One turning vector, and how many ticks it has turned
The counts run from 0 to 548.
[134 139 116 130 196 121 134 172 144 119 138 140 161 143 150 195  97 136
 130 119 117 133 137 153 123 158 113  94 132  96 144 133 130 116 119 116
  99 117 207 166 150 125 167  92 123 122 140 115 146 159 166 133  86 114
 135 157 154 106 148 111 101 107 160] => 21
[100 145 128 145 201 100 122 167 161 129 168 118 136 149 176 162 108 136
 102 130 136  93 162 153 126 173 150 101 110  97 128 102 139 108 112 122
 113 135 193 146 130 130 180 140 121 144 131 118 131 110 171 147  85 112
  96 136 154 134 140 115  93 132 143] => 164
[ 98 135 148 153 189 102 146 173 130 100 159 106 124 148 131 180  90 133
 106 130 127 100 151 157 151 166 127 110 121 110 135 130 164 109 119 129
 111 134 188 181 144 149 174 135 119 125 163 124 152 104 172 136  89 133
 117 121 158  80 145 123  89 144 138] => 524
[107 141 144 122 186  95 155 197 106 128 152 143 149 165 116 161  98 154
  97 128 106  86 153 113 156 161 112 112  99  81 157 160 140 114 107 119
 132 106 181 147 123 133 160 109 135 125 167 126 151 116 162 137  90 115
 103 126 138  77 123 127 132 138 129] => 118
[114 168 120 121 183  95 129 183 127 119 133 140 133 141 147 170 142 145
  95 125  95  94 122 138 135 169 124 105 127  93 137 142 123 108  96 127
 104 126 193 149 144 122 188  90 137 129 123 110 115 142 177 154  72 117
  98 130 165  99 136 158 103 130 126] => 345
[114 129 135 133 170  99 143 159 118 129 168 161 147 175 143 181  78 116
 130 124 117 108 178 139 141 167 124 104 114 106 143 141 151 104 137 131
 115 115 196 158 116 123 172 108 132 123 172 112 154 144 171 110  81 125
 120 152 153  87 141 112 125 110 161] => 443
[109 140 125 148 202  95 144 188 136 132 153 137 139 141 144 193 120 159
 134 125 132 123 137 151 140 195 130 117  94  87 129 119 149 133 125 137
 121 122 192 162 112 106 162 107 125 128 133 115 137 146 177 124  88 110
 112 157 154 104 137 111 127 150 162] => 154
[ 90 161 138 123 198  94 115 156 151 117 163 126 123 141 148 158 110 139
  99 141 116  93 161 151 136 161 134 107 125  92 120 104 126 123  93 117
 107 130 185 145 129 111 203 123 138 148 142 121 137 121 168 146  65  98
  92 110 170 127 119 139 119 143 113] => 334
[ 85 125 131 124 169 116 135 157 133 158 180 139 141 156 174 163 103 130
 128 143 121 117 154 113 124 197 137 133 114  70 126 105 118 109  99 115
  97 123 214 125 137 108 172 109 141 156 143 119 125 117 173 128  87 131
 121 137 150 149 136 139 105 129 145] => 72
[ 98 150 134 111 195 113 113 154 150 122 174 128 139 154 115 137  86 158
  96 147 114 107 174 127 133 150 119 110 118  78 131 123 122 116 106 120
 117 117 197 133 122 119 187 114 133 149 156 146 173 148 166 140  79  88
  86 108 159 105 126 139 118 137 119] => 124
[102 125 153 128 186  95 150 173 116 118 134 128 122 155 109 157 116 144
 106 139  98  97 158 142 122 175 101 102 157  88 133 133 143 112  88 130
  83 107 187 159 132 142 179 107 148 108 154 130 150 126 161 148  93  91
 135 108 152  88 120 126  92 129 118] => 198
[ 78 133 136 122 149  87 163 157 131 144 163 135 122 174 143 171  97 120
 109 124 146 101 180 124 137 170 135 123 117  83 149 157 155 105 125 124
 120 130 203 156 128 145 155 119 134 134 158 107 117 115 197 108  95 135
 113 160 162 102 143 134  96 142 142] => 91
[100 140 139 106 202  96 143 164 169 109 149 115 129 147 120 165  93 160
 107 136 127 136 169 145 132 152 127 121 130  74 153 120 128 124  83 110
  83 111 197 147 145 125 167 106 136 139 154 113 139 120 175 137  95  94
 134 134 175 136 128 119 106 127 121] => 547
[ 83 149 116 133 200 105 142 175 152 150 153 123 118 120 167 158 117 147
 100 136 138  91 131 143 113 185 120 131 101  81 117 138 119 113 121 129
  98 129 208 133 126 123 167 108 125 140 132 131 117 111 177 161  87 113
 100 129 147 124 134 153 111 159 138] => 148
[108 146 115 136 199  91 132 164 152 116 165 145 142 133 131 151 106 161
 115 146 124 123 151 138 136 172 118 122  95  95 125 123 127 123 119 141
 107 115 186 134 116  93 191  95 124 129 157 123 159 159 186 150  78 100
 107 138 166  93 122 138 145 136 143] => 139
[ 96 127 125 129 195 110 132 142 157 133 164 125 160 143 133 136  88 137
 107 158 120 122 183 129 129 164 126  84 129  87 135 115 120 118  97 129
 112  93 185 144 150 116 196 122 149 133 166 119 181 137 181 137  99 104
 148 138 159 117 129 117 122 120 126] => 47
[104 153 107 129 188 122 135 164 154 150 171 127 140 130 155 171 105 152
 125 149 127 115 130 131 125 176 120 138 100  71 117 113 117 131 110 120
 111 132 214 135 126 113 174 103 118 145 139 140 132 137 179 143  83 111
  93 141 153 125 136 153 123 156 146] => 492
[ 91 125 121 124 167  98 149 158 133 151 171 146 139 165 166 179 101 130
 139 139 127 128 160 114 134 192 131 131 112  66 138 116 128 124  89 116
 106 124 201 135 131 108 172 103 141 144 147 112 118 129 178 114  89 130
 128 159 157 142 125 125 123 126 144] => 74
[ 76 131 140 129 187 116 133 152 137 167 159 137 141 146 170 151  85 105
 103 140 128  75 172 138 117 190 119  81 131  83 121 132 121 101 118 121
 125 115 197 141 142 128 176 131 145 140 149 118 136 105 163 145  89 123
 124 122 140 133 138 137 104 134 134] => 240
[121 148 150 123 190 100 164 182 119 109 136 126 150 151 109 187  95 150
 125 131  97 106 138 153 148 154 115 107 130  99 152 130 150 131  94 120
 104 115 179 177 145 135 180 105 129 110 169 116 148 115 167 130  90 101
 133 128 159  79 129 119 115 135 136] => 537
[109 147 129 141 199  81 128 165 146  88 159 143 124 152 138 165 121 142
 117 125 120 124 163 149 141 172 131 121 123 119 128 118 147 110 116 137
  84 122 185 153 126 107 190 107 119 125 150  99 134 141 180 137  71 113
 116 124 172 105 129 119 113 119 147] => 350
[ 88 114 138 135 151 112 134 137 144 124 174 137 130 168 143 168  90 125
 126 136 140 128 183 126 129 191 128 128 133  91 132 122 155 104 122 136
 112 138 198 165 140 126 177 122 129 136 162 115 135 152 182 113  86 138
 126 147 181 106 150 134  91 120 144] => 430
[ 97 159 131 109 193 103 132 175 135 142 167 121 134 137 145 172 102 141
 116 138 133 105 138 159 140 154 146 103 100  73 124 113 110 137 123 118
 120 110 212 152 117 117 165 115 149 165 139 132 157 112 168 134  74 112
  98 124 142 129 148 134 128 162 133] => 321
[ 92 126 132 116 165 118 148 151 135 145 172 134 158 152 145 177 101 139
 143 143 123 134 152 122 127 196 137 128 123  71 136 101 134 130  89 118
 108 120 204 153 152 105 175 104 136 139 154 106 123 125 183 113  93 124
 139 148 171 138 136 137 113 137 145] => 416
[119 151 109 126 172  99 130 171 119 127 172 157 144 168 157 159 102 119
 117 144  89 109 139 106 145 160 127 120 105  98 141 141 110 105  96 114
  93 115 210 123 144 113 184  85 140 138 154 123 153 149 185 130  78 134
 115 140 149 105 129 145 123 110 138] => 269
[111 134 122 127 175 116 142 175 142 137 177 137 139 170 148 168  91 156
 121 135 114 129 144 104 130 164 127 149 101  68 147 130 129 106 103 103
  95 132 226 125 130 124 150  97 120 154 149 143 143 135 169 128  95 117
 100 145 146 117 145 131 102 119 152] => 283
[115 156 132 119 193 104 142 176 130 133 163 126 154 134 140 200  91 148
 130 142 122 113 127 155 161 158 134 115  89  81 131 117 126 146 108 114
 130 120 187 167 130 106 177 108 140 143 155 125 151 126 170 123  77 118
 109 138 158 113 135 124 150 156 136] => 324
[113 127 150 137 197  93 157 180 116 115 133 135 127 154 118 177 104 141
 111 137  99 108 148 138 140 170 105 106 141  92 142 143 148 118  81 127
  83 106 175 160 141 138 185  98 148 108 165 121 145 125 163 147  99 103
 145 127 159  89 116 113 110 119 120] => 196
[121 155 111 118 174 104 144 167 141 162 145 136 157 140 148 164 101 146
  99 141 125  89 133 143 124 139 132  98 107  74 126 140 115 122 137 140
 117 109 199 146 113 119 180 108 145 138 145 138 170 144 185 141  78 105
  95 160 153  84 154 146 131 142 145] => 307
[ 89 137 141 126 193 109 127 162 154 107 181 126 139 158 124 143  80 155
  86 142 132 121 173 109 156 159 125 118  98  84 148 136 128 103 104 111
 123 113 194 128 130 123 165 125 132 156 169 129 172 133 169 136  94 122
 107 120 163 108 129 124 116 122 126] => 468
[ 77 116 141 140 166 119 149 149 116 158 162 135 134 146 137 152 105 121
 120 161 111  94 151 116 119 216 102 124 136  79 110 126 135 106  95 143
 113 128 190 149 148 124 189 112 145 122 161 138 138 130 173 142  92 124
 136 115 154  98 128 159 104 142 124] => 67
[103 159 114 112 177 115 135 185 126 139 163 136 153 140 125 143 120 158
 103 143 104 106 125 113 138 166 120 117 105  75 135 144 104 118 117 131
 124 109 214 134 131 113 167  87 143 150 147 135 164 148 186 145  84 109
  97 125 143  90 142 166 125 151 134] => 477
[106 143 120 108 181 119 146 167 132 158 155 119 158 127 143 154 112 128
 124 162 107 116 130 142 123 169 130  91 133  76 132 119  94 130 104 124
 101  93 218 149 157 120 177  95 167 141 150 123 163 124 184 130  89 112
 144 136 140 125 142 144 117 143 130] => 399
[102 149 123 141 191  95 151 162 157 126 149 106 124 147 145 193 108 133
 121 128 144 114 158 158 140 163 146 104 112  87 149 123 159 139 100 119
 122 128 190 172 135 143 168 126 128 127 142 106 121 123 193 118  97 122
 110 161 162 126 135 107 106 158 132] => 168
[104 132 120 147 205  99 140 171 137 122 171 148 139 138 134 159  96 156
 111 148 124 119 145 114 158 177 107 136  78  93 124 135 127 117 103 135
 108 122 177 128 127  97 186 104 130 130 167 125 160 143 178 152  85 123
 116 131 166  89 117 124 147 122 137] => 482
[121 159 128 118 196 100 133 183 139 123 149 113 120 153 148 184 107 129
 109 131 107 111 134 162 136 134 141  99 132  80 143 126 119 129  99 105
  84 107 218 155 133 143 163 104 153 151 133 128 150 118 168 139  83 108
 106 136 143 128 148 119  99 138 123] => 531
[ 96 129 126 157 205  97 143 171 135 123 166 140 124 140 130 160  94 155
 107 144 131 122 148 116 155 187 102 135  85  88 125 142 135 114 100 135
 107 121 168 131 125 104 187 109 132 127 166 129 152 147 176 150  89 124
 114 131 169  86 116 126 141 130 128] => 483
[103 149 136 133 168 118 112 158 117 136 168 147 154 168 159 144 109 114
  98 140  93  77 160 110 142 180 130  76 126  94 131 128 122  96  93 121
 136 120 190 140 145 128 191 122 152 143 147 118 155 140 169 142  80 134
 107 124 146 104 130 145 108 118 123] => 254
[109 137 125 120 190 104 174 179 142 145 117 117 155 144 131 171 114 143
 107 132 121 103 153 146 123 159 116  75 135  77 163 158 137 133 101 128
 124  94 189 166 146 150 152 107 145 112 145 110 138 130 187 129 113  99
 138 162 144  99 137 119 100 142 130] => 381
